In the data rows, the value 50 means zero.
Here are some numbered points:
(20 40 40 40 50 50 99 40 40 40 40 40 90 80 60 99 60 60 40 40 50 80 40 40 70 60 80 70 50 50 30 70 50 60 60 60 50 60 40 50 70 30 30 40 40 50 80 70 60 60 60 80 40 40 30 40 40 80 60 40 60 40 70 30) 0
(50 40 70 80 40 50 20 50 40 60 50 60 50 20 60 40 90 40 60 20 50 30 80 40 60 60 50 60 70 60 60 40 50 40 90 50 70 40 70 40 30 50 70 30 40 30 60 50 40 50 50 70 30 40 50 70 99 40 50 70 40 40 50 60) 1
(50 50 40 50 70 30 50 40 30 10 40 40 30 40 30 40 40 40 40 70 30 70 60 90 50 50 30 30 40 30 40 30 40 30 20 50 40 60 30 70 40 80 40 70 60 40 30 30 80 30 30 60 60 40 70 30 40 40 30 30 80 50 40 30) 2
(60 90 40 50 30 80 60 40 60 60 99 40 40 70 80 40 20 50 30 50 70 40 80 60 70 60 60 40 50 20 50 80 60 70 30 70 40 20 40 50 80 40 50 40 40 50 50 60 30 70 50 30 40 40 60 40 80 40 70 70 30 70 80 50) 3
(40 30 40 30 30 80 40 50 50 70 40 50 40 40 70 60 20 40 30 70 70 40 40 90 40 20 40 50 40 40 40 50 50 90 20 70 40 40 80 40 50 40 40 50 40 50 30 40 40 70 60 30 70 30 50 20 70 40 40 90 50 70 90 20) 4
(30 50 70 60 60 70 80 50 50 70 40 40 50 70 80 30 50 70 80 80 40 90 60 40 80 70 40 70 90 70 90 70 60 70 60 60 60 70 40 40 60 70 70 30 40 90 80 80 60 70 99 80 60 70 30 70 40 80 80 60 70 40 70 70) 5
(60 50 80 70 30 50 50 30 20 30 50 40 50 60 30 30 70 50 80 50 30 50 60 30 50 30 70 80 40 60 70 50 30 50 70 60 70 50 40 40 50 50 80 60 40 70 70 70 60 40 50 30 40 40 30 60 40 30 80 60 60 80 40 60) 6
(50 60 40 40 60 40 60 50 30 70 60 40 40 30 30 50 70 80 30 70 50 20 30 60 40 60 40 50 40 60 30 40 40 40 70 20 60 30 50 60 40 40 50 40 60 50 60 40 30 30 40 30 30 40 60 30 80 40 20 40 30 30 30 30) 7
(30 50 70 70 40 60 30 40 40 30 50 40 30 60 20 30 40 40 60 30 40 60 80 40 50 40 60 80 50 30 80 50 40 40 20 50 60 70 40 40 50 99 70 60 40 60 10 60 70 50 50 50 40 30 40 60 30 40 50 60 70 70 20 99) 8
(50 40 50 50 50 40 40 40 90 60 40 40 70 50 50 60 60 50 50 60 40 30 10 70 40 40 60 30 50 40 40 40 30 40 50 30 50 40 70 80 60 40 50 40 50 50 40 60 30 40 40 40 40 70 99 50 40 40 50 50 30 70 20 50) 9
(50 40 50 30 40 50 40 80 40 50 50 50 50 30 40 70 50 20 50 30 40 60 30 50 40 70 50 20 50 50 40 30 30 50 50 40 40 70 30 99 50 60 50 80 50 50 40 30 80 50 50 60 40 60 50 40 40 60 40 50 70 40 50 50) 10
(50 40 70 80 80 80 50 40 70 50 40 40 40 60 70 30 40 40 60 70 60 30 20 30 60 40 40 70 90 50 90 40 60 70 30 80 20 30 80 30 60 40 80 40 40 70 20 70 50 70 60 20 80 40 30 50 40 60 60 30 40 60 60 80) 11
(60 40 30 30 50 60 70 40 60 50 40 40 90 70 70 70 60 60 40 60 70 60 40 50 70 60 50 80 50 60 20 60 60 60 60 60 60 50 40 30 60 40 20 40 40 60 70 80 60 70 70 70 60 30 40 50 40 90 70 30 50 70 80 30) 12
(40 50 40 40 50 50 40 60 40 40 40 40 70 30 40 70 60 40 50 40 30 40 40 60 50 50 30 40 40 60 40 30 40 60 50 50 50 60 30 99 40 40 40 50 40 40 50 30 60 50 60 50 30 60 50 40 30 60 20 50 60 40 40 40) 13
New points follow, each followed by the numbers of its two nearest points above, looking only along the 2 directions in which the numbered points spread most, nearest first.
(50 50 50 60 40 70 70 30 70 60 50 40 40 70 80 50 50 60 50 40 40 80 60 40 60 60 70 30 60 40 50 50 60 60 50 60 40 70 30 50 60 70 50 40 40 60 60 60 60 60 70 60 40 70 50 50 40 90 70 50 60 60 50 60) 3 11
(40 50 50 60 40 70 20 50 40 50 50 60 40 40 60 50 30 30 40 60 40 30 40 50 40 20 30 20 50 40 40 40 60 70 40 80 30 30 80 50 30 40 50 70 40 40 30 30 40 80 50 30 30 60 60 50 40 70 30 50 30 30 70 50) 9 13
(40 50 50 50 30 70 30 50 50 50 50 50 30 30 80 60 40 30 50 50 50 60 50 70 40 20 40 20 50 40 40 40 50 70 30 60 20 80 30 50 50 90 50 50 40 40 40 50 70 70 80 40 30 50 80 50 40 60 30 40 70 40 60 50) 9 10
(50 60 50 50 40 40 40 60 50 60 60 50 50 40 30 50 60 70 60 40 50 30 50 50 40 70 40 20 40 30 40 60 30 40 50 30 70 30 70 90 30 40 50 50 40 40 40 30 20 50 40 30 40 80 60 60 50 40 40 40 20 20 20 60) 10 13
(10 40 40 40 60 40 60 40 50 40 40 60 50 70 40 90 40 60 40 40 30 80 70 40 40 40 99 40 50 40 40 60 30 40 40 40 30 70 40 80 70 60 30 30 40 30 60 60 70 40 50 80 40 40 40 20 40 40 60 40 70 40 40 40) 9 4
(50 40 30 50 80 40 50 40 50 40 40 50 40 80 40 50 40 60 20 50 40 80 60 50 40 30 90 50 50 20 40 70 30 30 30 40 40 60 40 70 60 60 30 40 40 30 60 50 50 40 40 70 70 40 40 30 30 30 60 50 60 60 20 30) 9 13
(40 40 30 40 70 50 40 50 50 50 40 40 80 60 50 50 70 50 40 30 60 50 50 70 50 30 70 70 40 60 30 60 40 50 70 50 80 50 50 50 60 40 30 50 40 40 50 60 50 50 60 40 80 30 30 40 40 50 60 20 50 80 40 40) 4 3
(70 50 80 70 30 20 30 40 90 70 40 40 60 60 40 30 50 50 50 50 50 30 10 40 40 40 50 60 30 60 70 50 70 30 60 30 50 40 70 30 70 40 70 40 80 70 40 80 20 30 40 50 70 70 50 60 50 40 70 50 20 50 50 70) 1 6
(60 40 60 60 40 60 70 40 40 40 40 40 80 60 70 30 70 60 50 40 40 40 30 40 70 40 60 40 50 50 60 50 60 60 60 60 80 40 80 50 60 50 60 50 40 60 70 40 40 60 60 60 30 70 50 70 50 50 70 40 50 50 60 50) 3 1
(30 40 70 50 30 40 40 40 50 40 40 40 40 40 40 50 60 30 80 30 50 70 60 50 50 40 40 40 60 50 50 60 30 50 70 50 70 80 30 70 50 70 70 30 40 50 60 30 80 50 60 40 30 80 90 70 40 50 50 60 80 60 50 60) 1 6
(30 40 10 30 99 50 30 50 50 40 40 40 30 50 30 50 30 50 50 40 90 50 50 50 50 40 50 80 40 30 30 50 40 40 30 50 40 50 50 40 50 50 20 50 40 40 20 70 50 50 40 60 99 30 40 50 40 40 40 70 50 60 20 20) 9 13
